A: 3 groups of rows, each row roughly a mix of its group's hidden directions; one row fits no group:
A (122 x 11):
[[-12  14 -20  22  11   0  -8  15 -22  13   1]
 [ -3  22   1   9  13  -8  21  -6  11  29   5]
 [ 15  -9 -16  21  21  12 -10  24  -4   6   2]
 [-20 -18   8   2  -5  -5  -7  10 -35   3   4]
 [ 13  17  10   0  13 -19   9   5  18  20 -19]
 [ 26  10   4  -5   3 -27  -3 -11  23   4  -7]
 [ -2   5 -14 -31 -11  -4  22  -8  11  17  -2]
 [-21 -20  12   5   9 -10  -1 -17   0  22  18]
 [-16  15  32  -6   6 -16  -3 -11   1  -6  18]
 [ 32   9 -16   4  -3  21  -4   8   4 -19  -6]
 [-19  17  11   1   5  -6 -10   1 -28 -20 -12]
 [  6 -10  24 -14 -16 -12   4 -15  25  -9   5]
 [ -8  -2   4  31  17  11  -3  22 -15  -9  -2]
 [ 13  -3   6  21  23 -10 -10  21  -8  13 -15]
 [  6  30  26  10  13  -1 -18   5   2  -4   3]
 [ 13 -14  -6 -16  -1   9  10   0  37  -1  -9]
 [-30  30  12  -5  -5  -1   3   6   1 -10 -12]
 [-28   3   6   5   7 -27   4 -22   5  11   1]
 [-13 -17   2 -14 -19  11  -1  20 -26  -6  -3]
 [-17 -16  -2 -22 -20  -4   9 -17   4 -21   3]
 [-17  30  10 -15   2  -8   4 -19  14  12   5]
 [-13  15  -9 -10 -15  21 -11 -21   8 -19  -5]
 [ 13 -18  16   3   7 -17   9 -19  -4   0  28]
 [ -1 -20   5 -28  -6   6   6  -3  31  -4   0]
 [ 17   5  16  19 -15 -11  -4  20 -10   4 -22]
 [-11 -10 -10 -21   7  -1   5  -8  -9  -5  36]
 [  9  -8 -19  27  19  11  12  19  -3  -5  -6]
 [ 16   7  -6  23  -5  14  -5  10  13  11 -27]
 [-19 -14  24   4  -6 -19  -5   7 -24  -9  -2]
 [-41  -6 -18   7   0   7  -8   6  -9   0   2]
 [ 24 -11 -15 -10 -11  22  -2  15 -20  -6   2]
 [  9 -14  -6  23  11  15  -4   2  18 -24 -13]
 [-19  -1  -9  14   9   0 -14  25 -25   7  10]
 [ -6   9  12 -15  -6  -3  12 -22  30  -8 -13]
 [ 16 -16 -21  31  17   3  -2  -7  -1  -8   2]
 [-22   5  10 -17  -4 -10  29 -11  -4  -5  16]
 [  7  -6 -25  18   5   7   3  -7  11  12 -29]
 [-15 -11   5 -27 -22   2  17 -11   0 -14   8]
 [ 13 -25  -6  12   6   6  -9   5 -22  -1  26]
 [  3 -20 -11  18  20   6  17  23   9   6  -9]
 [ -2  -8 -10 -15 -21 -16   5 -26  15   7  13]
 [ -1  33  17 -14   1   9 -20  -2  -6   5  12]
 [ -7 -35 -13  -7 -13   4  10 -21   3  -5   5]
 [-27  -4  -4  -9 -17  11  -8  16 -18 -19   5]
 [-30   9  14 -14 -11   0 -10   8 -17 -11  16]
 [  1  -1  -8  12  -5   1   7 -10  30  10 -30]
 [ -7   5  11   1   6 -10 -18 -30 -11  14  21]
 [-28   5 -14   3  -1  16 -20  14 -19   0   6]
 [ -9 -10  -9  33  13   7 -15   7  -8  -5 -19]
 [ 25  -1  -6  27   1   3  -5  21   6  16 -11]
 [  2  24  18   9  -5  -3 -17   6 -22 -19   6]
 [-17  -2  24   3   2  -9  -4   5 -11 -24  24]
 [ 41   2  -3  -4   2   8   1  20  11  -3  -5]
 [ -3  -3 -10  29  11  -1  11  24  -8   0 -21]
 [-18 -11 -29 -12 -11  17  12   2 -14   0  -9]
 [ 12  19  20 -17 -12   4 -25 -10  -6  -4  11]
 [ -7   3  21 -23   4  -6   3 -23  15  -7  20]
 [-19 -16  -3 -24  -7   6  -3   6  -1   0  31]
 [ 26  10   6  -8   2 -25  -7 -19  19   8   0]
 [ 23   3  19  10   6  14 -13  26   7 -12  -3]
 [ 13  11 -16   8   7   3   1   9  12  20 -31]
 [-40   1  -9   8   2 -12   1  -7 -13  13   2]
 [ 24  -5   5  -3   8 -25   7   0  24  15  -4]
 [ -1   4  37  -8   0   4   6  10  -5 -24   7]
 [ -1  -3 -14 -18  -9  11 -33 -17  -7 -11   1]
 [ 24  -3   9  20  -9   4  -1  24   3  10 -21]
 [-19  26  30  -1   0  -1 -16   4  -6  -5   2]
 [-24  18  -2   0 -14   3   0 -17  -3 -27 -12]
 [-32  22   6  -8  -6  -2  -3  -2 -25  -2   0]
 [ 22 -29  12 -13  -1  -1   3  15   6   8  18]
 [  0   1   2 -13 -15  18  -4  25  -2 -30   4]
 [ -6 -10 -34  16   4  11  -3  17  -7   9 -13]
 [ 31  10  11   4  13 -13   3  -2  10  21 -12]
 [-28   9  -4  -7   3   3  -1   0 -30 -20  -9]
 [  4 -32 -24  -8 -11   5   8   0 -19   3   2]
 [ 19 -23 -17  -1  13  -2 -11   9   0  16  21]
 [ 32 -16  15 -15  -8   8  -9  14   6   8   9]
 [-14  19  28 -21  -1   2   2 -19   2 -13   5]
 [  9  13   2 -10  -9 -22   0 -12  30  -9 -16]
 [ -9  -9 -10  -4  10 -26 -24 -17  -9   1 -17]
 [-26  10  24 -16 -13  -3 -14  -9 -12   3   9]
 [-11  -8  -2 -25 -16   2  14 -23  19  -4  12]
 [ 26 -11  -2   5   5 -10  17 -18  20   8 -16]
 [ 18 -17 -13  28  17   6  -6   4 -17  -2   7]
 [-20  27   7  14   9   0  11  -6 -20  13 -10]
 [ 13   3 -12   8   7  -9  12   6  19  18 -31]
 [ 19   7  -9  14  13  -9 -11   9  -9  20  26]
 [-16  -3  13  -4  -4   4 -10  -4 -18 -17  32]
 [-17  17  27 -25 -11 -13  -3   1   1  10   1]
 [ 14   7  -1  20  21  -1 -18  17 -15  19   4]
 [  9  13 -15   8  14  14 -22   2  -8  28  -5]
 [  9  23  33  -7  -9   5  -1   9 -15   0   9]
 [ -4  -7 -24  18  11  -2  -6   2 -15  29  -5]
 [-12   5  -6 -23 -23  12  15 -22  13   1   6]
 [ -3   1  11  11  15  -2 -23  17 -25   8  18]
 [ 13 -12 -23   7   1  16 -31   8  -7  -7  -4]
 [-17 -10  15 -19 -11   6  -9  24  -6 -19  12]
 [  2  -6 -24  10  10  -4  28  19   6   0 -18]
 [-15 -22  -5 -24   3 -12 -11 -17  -6 -17   9]
 [  9  22   2  -9  17   3  -8  15  22  23  -5]
 [ 23 -33   5  12   0  -3  -7   3  20  -5   0]
 [ -1  -6  -7   5   4 -14  19 -14  30  21  -8]
 [ 14  11  30  -3 -16 -11 -12  -9  10 -13  12]
 [ 21 -19 -15  21  13  -5  -1  13 -22   1  -1]
 [-29  -1  -6  -3   6   5   3   2 -19 -21 -23]
 [-29 -27  -8  -9  -9   8  18  -1   0  10   4]
 [ 11  -7 -18   1  -1   4  11  13  21   5 -32]
 [ 24   1 -15  29  20   9  -6   2  -8  -7   2]
 [ 34 -14  -5  -2  -4   5   7  12  11  -1 -23]
 [ -4  21  26   2  -3 -18  19 -12  14   8   2]
 [ -8   0  12 -30   0  13  -4 -24  17  -8   7]
 [-10   6 -17   0   7  -4  -4 -13 -14  33  18]
 [ 23   3   5 -10   1 -26   0 -14  25  11  -2]
 [ -1 -24 -21  17  13 -12  17 -11  15   9  -3]
 [ 23  10  14  16  -1  20  -7  27  -6   2  -4]
 [  8 -16   3  -9  11 -27 -10  -9   2   4  29]
 [-36  -2   6  -1   1 -11 -10   8 -21  10  11]
 [ -9  31   6  23  21 -12  -4  -5   1  -5  -5]
 [ 14 -26 -14 -13  -1 -15  13  -7   1  24   6]
 [  0   2 -22  23  18   7 -13  20 -10  15  -2]
 [-18  10   8  16  -3  -7 -10  11 -35  -7   0]
 [ 23 -12 -15  20  12  -2  11  15  16  -8 -13]]
one row of each group, then the others: which group is each in?
[-33 -16 -12   0  -7  -7  13   7  -6 -14  16] | H
[ 18 -31  -5  -2 -17  -5  -1   7  16 -15 -12] | Q
[-16  15   0   9   0   8  -9   9 -27 -23 -15] | K

[-12   2   9 -25  -1   5   0 -24  14 -15  20] | K
[ 14  14  17  14   7 -12  -8   5   3  21 -26] | K
[24  4 -9  9 18  6 16 29  2  7 -8] | Q
[-20  30   9 -15  -2 -11   3 -15   8  16  -3] | H
[-18 -17 -18  10  -5   6  -3  -8 -32  -8   3] | Q
[-20  11 -18 -13  -1  10 -12 -26   1  -1 -18] | K
[-13  11  -1 -23   7   5 -10 -14 -19  -6  26] | K
[-23 -16  -4  16   4  22   6  19 -17  -6   1] | Q
[  3 -19 -27 -17 -12  19  -3  -5   4  -1  19] | K
[ -8 -28   0  14   1 -20 -13 -22 -11   3   8] | Q
[ 25  23  16   1   8  -1   2   4  22  -4 -18] | H
